In the data rows, 128 means zero.
Some points, one per row:
[106 114 100  91 114  76  91  79 106 100 114 109 112 103 117 118  68 203
 127 137 190  97 107 126]
[123 118 143 130 103 133 126 115 132 128 126 113 129 126 160 118 165 108
 129 140 139 140 155 144]
[184 176 138 128  86 176 255 182 129 162 178 248 114 157 126 128 112 130
 103  91  71  94 134 136]
[139 114 128 140 140 129 101 130 121 109 127 146 105 115  99 118 154 101
 119 100  92 126 145 133]
[152 120 128 142 115 146 108 131 122 130 138 130 111 159 151 141 177 100
 123 164 181 149 152 123]
[108 102  89  82  85  71  82  60  92  90  99  51 105  79  72 114 115  81
 101  79  78 109 101  91]
[167 215 146 157 112 195 255 220 141 206 173 232 191 226 255 145 136 138
 198 139 156 135 157 173]
[120 110 133 127  85 113 101 168 128 111 122 136 137 141 107 124 173 108
 120 119 143 125 125 144]
[130 108 124 133 128 124  89 104 120 121 129 134 136 188 138 166 167 131
 141 164 244 223 127 128]
[185 144 212 255 171 181 144 255 178 147 169 255 255 255 218 197 255 252
 201 255 255 255 154 176]
[104 125 114 112 111 123 141 106 100 118 110 110 128 121  98 139 124 134
 108 136  71 133 114 126]
[128 136 171 184 242 149  99 109 157 175 138 104 137 147 170 156 137 214
 183 190 238 154 129 160]
[106 126  97  65  65  92 114  90  87  83 108  85  97  81  71 107  89 100
  93  87  69 111 109 101]
[140 133 166 217 237 137 104 137 125 175 146 148 127 102 121 133 101 148
 109 147 116 110 119 126]
[130 132 131 153 255 172  93 105 162 163 126  68 118 112 129 131 122 173
 166 162 125 136 114 130]
[142 123 128 162 171 133 115 121 155 165 143 116 134 109  93 133 129 185
 135 143 153 130 112 118]
[152 129 168 193 161 146 116 213 178 168 133 193 140 177 151 130 217 121
 164 159 200 147 151 147]
[151 122 150 147 112 130 108 144 131 111 141 162 161 188 137 183 122 152
 130 196 154 194 126 131]
[110 120 102 114 165  94  73  77 101 114 108  49 113 121 102 122  60 153
 121 117 117 113 111 104]
[135 133 141 143 133 118 118 139 127 112 122 134 121 144 138 130 199 124
 151 127 178 138 149 123]
[106 113 125 104 155 106  91  80 123 128 118  58 116 106 115 138  76 167
 135 134 118 120 116 122]
[139 166 142  79 165 129 173 174 134 116 130 243 146 133 108 130 191 130
 134 110 101 160 124 125]
[126 125 140 130 111 134  99 164 140 123 134 184 126 139 184 127 175 132
 147 105 117 120 138 140]
[118 119 128 161 196 133  90 114 122 133 125  96 135 121  87 132  90 177
 124 138 113 112 117 122]
[147 165 134 134  84 183 200 204 148 128 143 212 113 133  98 122 116 109
 121 125 159 128 136 141]
[134 142 130 164 255 157 103 116 151 173 129  73 132 133 220 140 115 228
 212 191 188 156 131 135]
[116  99  98 101  78  99  85  93  96  96 114  70 104  88  74 110  91  84
  93  90  90 110 118 105]
[112 132 109  91  70  97 108 115 123 101 106  96 110  95  80 115 121  79
 128  78 108 103 138 119]
Then 16 other points, each followed by its number:
[116 131 122 109 206 116 133 132 126 156 121 138 130 103 179 133 137 165
 124 135 122 154 134 152] 0
[129 134 153 157 235 106 107  86 168 155 131  94 130 132 156 147 120 223
 161 177 238 131 120 148] 1
[175 174 124 151 104 204 255 205 146 184 179 228 173 212 233 137 122 145
 162 126 169 180 154 165] 2
[144 133 169 168 150 224 126 179 171 145 136 195 165 232 255 132 226 166
 171 172 186 147 170 154] 3
[117 140 110  88  79 123 201  94 109 116 122  94  93 101  63 113  72 104
 100  89  63  94 104 102] 4
[139 145 138 242 255 147 119 119 194 165 142 128 168 164 177 161 125 239
 158 255 146 148 121 160] 5
[123 137 166 154 239 119  99  89 138 171 124 106 139 117 182 147 103 216
 183 185 187 137 129 148] 6
[124 104 124 116  85  75  72  94  94 102 116 106  98  87  56 110 141  73
  83  81  64  93 118 108] 7
[113 116 129 136  81 128 133 110 138 131 122 127 134 120 124 130 183  90
 162 150 174 132 145 147] 8
[118 108 111  90  53  98  96  78 104  87 114  80  94 104  81 119 102  87
 103  76  66  93 126 102] 9
[149 150 190 247 255 225 121 141 190 194 164 183 182 184 255 157 165 255
 161 255 209 178 143 197] 10
[155 147 196 200 255 243 128 152 200 255 150 204 162 211 235 163 132 233
 209 231 255 177 147 196] 11
[174 180 175 198 126 227 255 255 185 183 168 255 179 255 255 139 154 211
 165 224 255 170 153 191] 12
[105  98 104  84  61  74  80  75  92  89 111  50  91  67  76 104  87  65
  91  83  62  96 112  97] 13
[ 98 109  75  55  56  58  82  75  69  67  98  66  77  54  48  95  52  77
  67  52  39  78  84  82] 14
[121 109 126 115  76  98  79 106 104 104 112  94 112 102  73 116  96 100
 106  91  76 101 131 108] 15
Which of these numbered points is nearest to each point below, ignoring the 3 directions in which the first points spread most? Its number follows each.
[119 109 122 116  73  96  96  96 124  91 120 114 120 120 130 115 107 109
 113  84  77 103 121 125] > 9
[147 118  95 128 169 101 109 124 128 144 149 117 105  81  53 129  77  78
  71  91  49 108  92  98] > 7
[165 120 141 215 239 170 124 143 164 188 172 170 131 126 118 153 116 142
 105 115  69 145 122 122] > 7
[138 125 141 166 224 130 103 122 142 188 133 113 118 125  96 133 115 207
 118 128 141 135 104 124] > 7
[103 129 109 110 139  89  91  72 114 109 107  81 115 106 158 126  70 174
 136 119 127 108 114 116] > 6
[143 117 169 132 130 157 110 164 170 126 132 178 133 127 144 118 214 100
 125 111 176 117 146 131] > 7
[118 101 105 114 107  88  82  95 110  99 112  86 155 148  99 163 146 106
 104 145  74 151 123 127] > 5
[199 198 141 227 142 255 255 255 190 225 188 255 216 255 255 152 188 219
 215 203 255 181 180 189] > 2
[176 184 160 127  99 233 255 206 176 174 169 255 155 221 216 146 118 162
 184 178 159 156 143 161] > 12
[111 118 104 136 128 100  82  80 122 128 120  58 117  70  98 129  77 113
 111  95 103 106 107 116] > 13
[134 122 171 180 119 172 108 143 143 121 131 169 134 123  98 125 144 122
 159 163 119 136 150 166] > 15
[165 152 124 130  66 122 255 159 121 129 159 141 112 126  99 116  63 114
 105  97  44  94 123 106] > 4
[147 150 106  87  58 103 169 114 117 119 138  94 104 124  80 106  70 103
 115 113  76 105 114 117] > 4
[166 203 154 154 120 212 255 255 172 192 161 255 218 255 255 151 147 221
 195 151 202 137 143 175] > 12
[121 109 139 100  74 112 110 123 116 115 116 114 113 127 118 119 136 110
 129 101 100 114 129 125] > 9
[135 106 103 158  80  99  93 107 105 100 125  87 107  81  76 110 122  75
 103  79  81 110 116 100] > 7
[148 143 101  73  66  99 140 117 103  93 125 154  99  93  61 115  78  88
  97  62  53  79 104 101] > 14
[133 145 129 109 128 149 166 131 136 155 133  86 145 144 128 155 119 130
 122 195  99 162 126 139] > 4
[145 190 166 101 212 205 177 239 155 139 150 255 135 159 153 152 244 169
 155 188 157 141 149 131] > 0
[126 142 105  80  76  97 182 107  98  98 126 146 119 105  93 114  81 137
 159  98 167  97 105 113] > 1
